In the rows, zero is written as 128.
The same turns and mirrors carry the whole set onto itself and the rows of a family onto each other. Which other rows belong to the same family as each row named below? List them in the order they appear above.
These 32 rows form 4 families of 8 rows each.
Zudel: [112 111 130 103 118 165 102 148 122  82 130 151 134]
fupo: [122 121 121 123 135 127 171 146  98 133 128  78  94]
rifi: [118 128 118 121 128 159 100 110 103  76 122 149 126]
pepaf: [123 129 134 168 132 163 112 157 119 141 120 104 120]
Mafev: [120 135 130 146 128 150 109 154 106 151 127  81 104]
mav: [114 126 129  70 139 126 133 123 122 110 127 152 141]
puv: [101 109 135  81 136 120 143 143 116 100 113 158 128]
fomi: [113 109 131 103 121 166 103 150 125  83 130 151 135]
zurib: [100 110 135  81 136 123 145 144 115  99 112 158 130]
bopig: [126 119 117 151 140 129 177 133 106 128 140  89 111]
putum: [114 147 125 145 124 156 116 152  95 145 124  81 106]
fafez: [119 114 126 141 143  98 146 122 103 131 128 101  85]
vosu: [132 108 136  80 156 112 140 119 112 123 127 151 122]
tepem: [116 130 135  84 160 139 162 122  95 111 117 151 133]
vod: [ 98 132 129 149 157 131 174 130  91 123 115 102 101]
dinu: [102 119 133  74 142 116 125 120 130 119 133 147  99]
bag: [ 82 136 136  82 157 151 154 129 119 111 121 148 115]
tad: [130 127 127 102 124 176  93 130  94  96 141 149 110]
nad: [137 125 119 147 125 157 118 147  98 124 123  70 116]
Libu: [113  94 130 111 136 165 101 141 110  95 129 166 112]
Kab: [128 150 121 158 106 149 103 142  98 127 122 106 110]
bolom: [125 105 140 111 150 190 102 145 116 109 138 147 119]
zugi: [108 123 132  74 149 137 141 129 126 112 124 153 148]
Zifo: [117 129 136 148 145 164 113 140 135 135 145  80 117]
gete: [132 121 113 147 130 117 168 128 102 126 143  90 105]
gim: [125 124 125 134 127 104 166 135 127 142 145 109  96]
Mimo: [136 124 121 147 127 159 119 149 101 126 122  69 117]
valaz: [117  97 133 130 155 166 101 125 133  95 123 148 133]
Mes: [118 160 119 138 117 157 111 125 105 116 144  82 110]
biz: [110 145 123 138 132 130 189 139 110 131 135 110 109]
gebin: [108 107 125 110 132 171 109 139  99  87 126 167 114]
Bipo: [123 118 121 122 135 125 169 145 100 134 129  77  93]

Same family as Libu: Mafev, mav, bopig, putum, zugi, gete, gebin
Same family as fomi: Zudel, fupo, puv, zurib, nad, Mimo, Bipo
Same family as tepem: pepaf, vosu, tad, Kab, bolom, gim, biz

The same turns and mirrors carry the whole set onto itself and the rows of a family onto each other. Which other rows belong to the same family as each row named below? List them in the order they appear above.
These 32 rows form 4 families of 8 rows each.
rel: [126 120 129 160 112 131 115 148 141  86  98 124 157 155]
zod: [135 145  99 135  78 105 142 151 129 144 116 145 150 128]
rov: [107 140 167 132 112 119  96 154 113 162 147 118 130 136]
fesol: [124 124 154 142 140 150  97 156 103 142  82 110 150  89]
Lasi: [107 139 179 102 106 110  90 148 138 109 122 131 166  88]
nel: [ 90 139 144 113  82 137  93 130 100 155  87 126 120  96]
febat: [113 135 101 100 100 120 125 124 117 134 128 134 151 156]
mida: [127 116 113 157  82 127 146 158 119 108  86 138 164 119]
sevu: [121 145 145 124 139 130 100 147 120 177 123 124 146  91]
fut: [ 97 128 168 138 110 132  83 175 155 120 119 131 136  85]
fud: [133 139  93 105  91 129  99 146 141  96  78 133 130 121]
naf: [107 133 104 151  85 113 143 159 137 123 115 151 173 108]
senug: [132 155 165  95  97 109  76 147 104 112  90 113 141 106]
torob: [134 147  91 141  76 118 127 161 112 124  79 132 150 124]
zumem: [120 128 180 110 111 134  92 149 108 104  99 103 178 121]
gogir: [103 142 140  94  93 130  80 157  92 142  97 117 112  99]
gorez: [130 158 170  98 110 110  88 145 123 140 132 112 165 131]
tesed: [ 94 130 110 139 119  84 121 159 107 100 123 147 139 112]
nubuv: [ 99 147 166 157 101 127  97 137 118 167 121 120 135 132]
leg: [106 137 164 150  97 141  86 154 166 138  98 132 134  90]
milir: [112 119 163 139 140 134 109 148 122 148 112 131 149  71]
balal: [137 127  89 103 112 120 110 174 142 100  91 130 138 112]
degev: [142 142 144 121 130 132  93 148 106 161  89 116 123  88]
gukos: [ 83 136 120 143 102  95 115 134 130  95 125 157 143 115]
ravig: [122 104 161 112 108 171  97 166 121 128  95 100 148 122]
Bedav: [113 116 152 118  94 176 102 143 135 151  86 109 153 117]
dit: [119 116  97  96 116 115 137 148 104 128 125 129 150 139]
kes: [ 96 152 124 135  92 148 121 147 126  80 141 151 144 103]
Nozes: [128 159 120 119  91 150 128 137 126 113 157 138 138 139]
num: [129 139 133 146  93 165 124 146 108  78 119 126 140 138]
mef: [138 118 123 156 128 111 122 173 135  96 110 123 148 145]
Siz: [131 174 106 121  83 148 103 150 116  90 115 134 119 120]

Same family as Bedav: nel, tesed, nubuv, leg, balal, dit, mef
Same family as fud: rel, rov, febat, fut, gogir, gukos, ravig
Same family as zod: fesol, mida, sevu, naf, torob, milir, degev

The same turns and mirrors carry the whole set onto itself and the rows of a family onto each other. Which other rows belong to the same family as each row named below? List them in the order they appear above.
These 32 rows form 4 families of 8 rows each.
Paz: [171 146 125 139 170 123 137  98  96 157 150]
Fifo: [143 131 120 146 154  98 186 138  98 183 143]
Kizib: [117 151 105  94 132  98 183 102  87 157  98]
fika: [120 140  99 107 117 120 199  95  85 166 120]
tif: [117 145 113 152 153 102 156  75  83 182 117]
vibi: [146 160 116 112 139 120 190  91 117 155 121]
Tafo: [126 146 119 113 157 117 189 139  78 126 174]
Sek: [132 124 102 159 188 110 146 128  64 128 134]
Vipe: [150 111 112 158 155 105 177 112  58 173 131]
gako: [134 150 108 118 160 132 163 146 125 132 159]
Vuvis: [ 82 132 106 132 153 114 175 150  69 152 139]
sovi: [101 137  92 134 154 120 131  86  63 160 104]
fop: [126 150  96  85 115 123 178  98  87 165 138]
Fene: [104 135 106 159 173 113 128 131  90 160 155]
muri: [110 135  85 137 161  90 132  73  71 145 125]
Fab: [143 109 109 154 129 121 190 115  67 166 138]
Kimur: [174 134  85 121 159 106 161  86  87 138 160]
Sofi: [162 152 123 100 150 115 153  79  78 134 152]
pev: [139 115 105 150 161 121 133 124  75 128 171]
kule: [ 94 112  87 143 145 104 163 146  84 151 118]
duna: [136 132 100 137 191 116 126 130  70 130 152]
Mufa: [106 161  86  86 153 130 149 112  96 123 141]
Misar: [154 113 107 133 134  93 161 109  69 188 139]
Dadaz: [107 165 101 125 159 135 132  84 109 132 132]
vuzo: [ 80 149  97 132 142 111 181 123 111 159 127]
zedom: [ 83 139 112 123 144 126 164 140  65 154 112]
fipi: [146 130 125 108 133 128 184 152  91 140 145]
Vuvot: [174 141  93 112 155 122 150  75  86 143 133]
Ripa: [115 165  89  91 175 111 134 111  85 126 133]
komu: [131 129  79 132 146 116 135  86  74 166  97]
deze: [154 135 106 110 155 115 194 139  92 135 168]
Susoz: [102 152 102 111 160 126 155 117  94  97 132]

Same family as Vuvis: fika, Vipe, sovi, duna, Mufa, Vuvot, deze
Same family as Kimur: Tafo, Sek, fop, Fab, zedom, Ripa, komu
Same family as Dadaz: Paz, Fifo, tif, vibi, gako, Fene, vuzo

